In the rows, 128 means zero.
The rows of T fall into a few groups, which share some directions, and each row is roughly a mix of its group's hidden directions, except some rows that fit no group.
T (113 x 11):
[[157 139 128 100  96 170 150 149 174 142 118]
 [128 143 102 155 137 117 127 132 202 152 139]
 [134 177 141 126 159 140 146 139  85  83 128]
 [174 122 126  91 139  69 117 140 123 114 109]
 [134  96 167 142 154 169 128 111 157 169 131]
 [164 107 110 135 162 119 102  93 127  78 113]
 [148  90 172 130 173 103 152 137 141 106 143]
 [129 118 111 178 143 130 182  92 129 153 120]
 [162 111  69 161 121 115 146 162 129 125 142]
 [129  67 124 106 103  84 122 145 119 156 130]
 [108 137 141 130 114 164 117 146 136  55 135]
 [ 96 173 128 124  84 144 122 145 124 100  88]
 [147  86 138 115 163  81 141 143  93 129 150]
 [ 94 100 118 137 130 167 123  91  74 134 130]
 [137 129 176 104 152 157 128 130 162 161  90]
 [124 127 114 156 150  85 171 122  80 135 108]
 [159 114  92 143 179 159 124  97 131 130 155]
 [134  77 146  78 115 106 137 138 120 144 165]
 [126 162  99 191 143 113 143 140 124 140 160]
 [155 186 103 131 135 118 133 182 135 141 126]
 [156 143 120 124 142 181 143  96 116 155  86]
 [123  99 169 116 139 176 127  93 129 145 165]
 [173 144 159  94 168 111 159 124 149 116 115]
 [137 142 175 112 140 167 111 134 144 183 129]
 [125 119 149 116 123  83 188 133 153 139  99]
 [126 142  98 155 178 131  87 103 117 106 156]
 [115 109 142 116 111 154  76 120 165 128 172]
 [137  98 163 128 129 118 155 145 174 178 126]
 [181 120 142  88 155 129  85 128 125 119 154]
 [ 87  99 162 102 118 114 108 165 162 108 120]
 [ 89 131 176  94 133 159 125 150 153 143 102]
 [142 114  94 130 163 143 103 173 161  95 138]
 [ 98  83  88 144  89 107 110 134 151 137 144]
 [146 140 124  97 127 169 169 179 114 141 118]
 [144 159 177 130 128 139 111 132 170 118 174]
 [147 102  63 125 134 176 140 118 138 132 124]
 [102 125 132 151 112 131 109  90 160  68 122]
 [154  90 112 154 142 107  99 103 176 149 121]
 [148 187 101 113 134 114 125 157 129  83 137]
 [101 140 185  92 151 139 113 135 131  94 106]
 [ 94 106 155 138 117 170 124  73 116 123 149]
 [169  88 128 130 120  68 113 131 146 109 140]
 [125 136 108 146  99 144  60 146 130 123 162]
 [ 75  99 133 123  79 101 101 114 137 125 134]
 [153 118 122 159 179 114 107 131 154  86 105]
 [115 139  98 115 102 163 168 177 103 136 134]
 [115 104 150  94  87 106 149 123 100 162 160]
 [ 92 158 172 132 131 105 102 122 117 107  84]
 [145 164 127 145 147 134 139 119  85  76  99]
 [142 140 134 143 127  93 153 165 181 150  99]
 [150 106 111 110 159  87 117 171 149 121 164]
 [123 149 141 167 145 147 158 144 181 152 104]
 [124 115 144 141 152  99  91  90 125 172 162]
 [131 175 140 167 131  97 175 117 120 152 113]
 [167 173  94 105 115 126 140 167 113 135 154]
 [124 176 101 102 120 102 105 154 104 137  87]
 [118 115 111 153 141  92 119 175 140  77 144]
 [106 117  91 118 134 140 117 105  71  85 129]
 [132 127 129 105  90 168 155 155 170 116  95]
 [117 184 100 119 176 130 125 109 130 146 158]
 [ 91 140 154 141 140  92  77 138 150  99 142]
 [167 156 144  86 119  83 142 136 103 152 127]
 [152 180 115 125 124  79 134 132 116 108  89]
 [122 117 144 117 156 172  85  90 129 107  96]
 [ 93 124 137 136  91 138 162 136 112 186 147]
 [183  88 101 129 126  95 113 104 127 102 125]
 [183 136 114 123 128 154 159 129 139 154 176]
 [120 108 132  95 108 145 141 159 154 184 157]
 [ 92  88 104 158 160 167 142 117 131 112 107]
 [129 112 118 108 125  84 130 130  67 167 124]
 [ 99 127 171 143 109 164 151 106 162 147 158]
 [113 104  85 143 105  99 128 170 123  87 146]
 [134 166  96 130 121 130  88 151 137  76 151]
 [161 131 138 148 183 137 171 124 138  95 114]
 [126 161 110 164 134 158 109  82 160 156 136]
 [ 75 163 115 158  93 139 143 131  94 123 115]
 [131 124 163 187 177 139 144 123 132 141 112]
 [129 112 120 114 107  72 152 132  94 160  94]
 [146 163 155 106 122 176  95  96 139 149 118]
 [126 161  92 172 135 115 136 145 159 113 171]
 [128 109 164  81 123  94 108 113 133 127 176]
 [132 154 123 106 103 165  87 140 116  98 171]
 [118 140 116 133  90 191 119  97  97 120 139]
 [101  93 115 163 148 168 117 131 171 100 127]
 [112 157 131 102  90 132 148 110  71 129 156]
 [102 131 172  94 166 134  95  98 138 109 145]
 [121  74 167  90 119 161 107 119 127 112 115]
 [110 127  81 133  69 161 145 143 147 134 126]
 [119 116  95 183 138 115 106 107 165 157 140]
 [161 107  98  88 155 120 101 163 106 112 148]
 [158 135  73 155 148 161 157 157 126 142 128]
 [146 118  91 106 121 142 150 119 112 172  77]
 [ 87 119 160 103  84 106 129 157 142 154 148]
 [152 136 114 151 166 165  92 121  95 155 103]
 [ 79 121 145  97  88 104 117 133 108 106 160]
 [146 115 107 168 158 116 127 174 163 108 103]
 [ 81 154 163 136  82 114 105 135 106 109 135]
 [115 137 143 140 128  81 132 169 141 133 185]
 [112 172 128 142 152 172 178 121 112 140 120]
 [118 104 175  78  99  98 110 114 135 134 143]
 [101 148 147 125  78 162 128 104 120 147  86]
 [107  68 136 147 138 154 103 106 162 106 134]
 [ 95 147 144 162 108 120 179 111 147 143  94]
 [110 119 130 117 102 166 148 170 139 145  76]
 [112 122 112  98 115 131  82 107 118 172  86]
 [111 135 142 158 126 149 134 144 168 177  85]
 [119  83 130 167 158 163 120 111 139 153  95]
 [129 172 175 116 100 128 151 144 142 129  84]
 [117 180 133 174 121 121 155 106  89 127 135]
 [155  82 129 121 143  78 118 131 142 135  83]
 [ 76 154 136 117 103 143 134 135  88  89 110]
 [168 162 139 146 148 111 148 115 117 164 174]
 [ 96 152  99 153 128 114 133 110 116 139  64]]
One row of each group comes first, with its name. Which group is each row after those in?
[133 105 133 150 167 121 171  99 102 126  84]	N
[ 80 122 107 150 100 130 154 113  81 149 110]	B
[153 103  91 149 141  88 111 127 128  83 155]	D

[123 138 197 103 126 101 113 101 123 110 108]	D
[178 137 103 137 123 159 153 103 113 167 101]	D
[156 128  72 105 133 127 145 136 125 172  94]	N
[161 146 125 166 167  90 133 158 138 110 156]	D
[145 107 145 115 178  75 141 143 113 126  99]	N
[167 152 153 136 134 124 186 157 149 115 146]	N
[128  96 141 125  96  98 134 184 166 144 118]	D
[144 160 178 107 139  85 135 155 143 141 102]	N
[111 130 113 122 147 160  84 105  89  85 113]	N
[161 143 141 153 170  87 164 122 116 149 151]	N
[137 173 121 133 114 148  89 106  73 136 140]	B
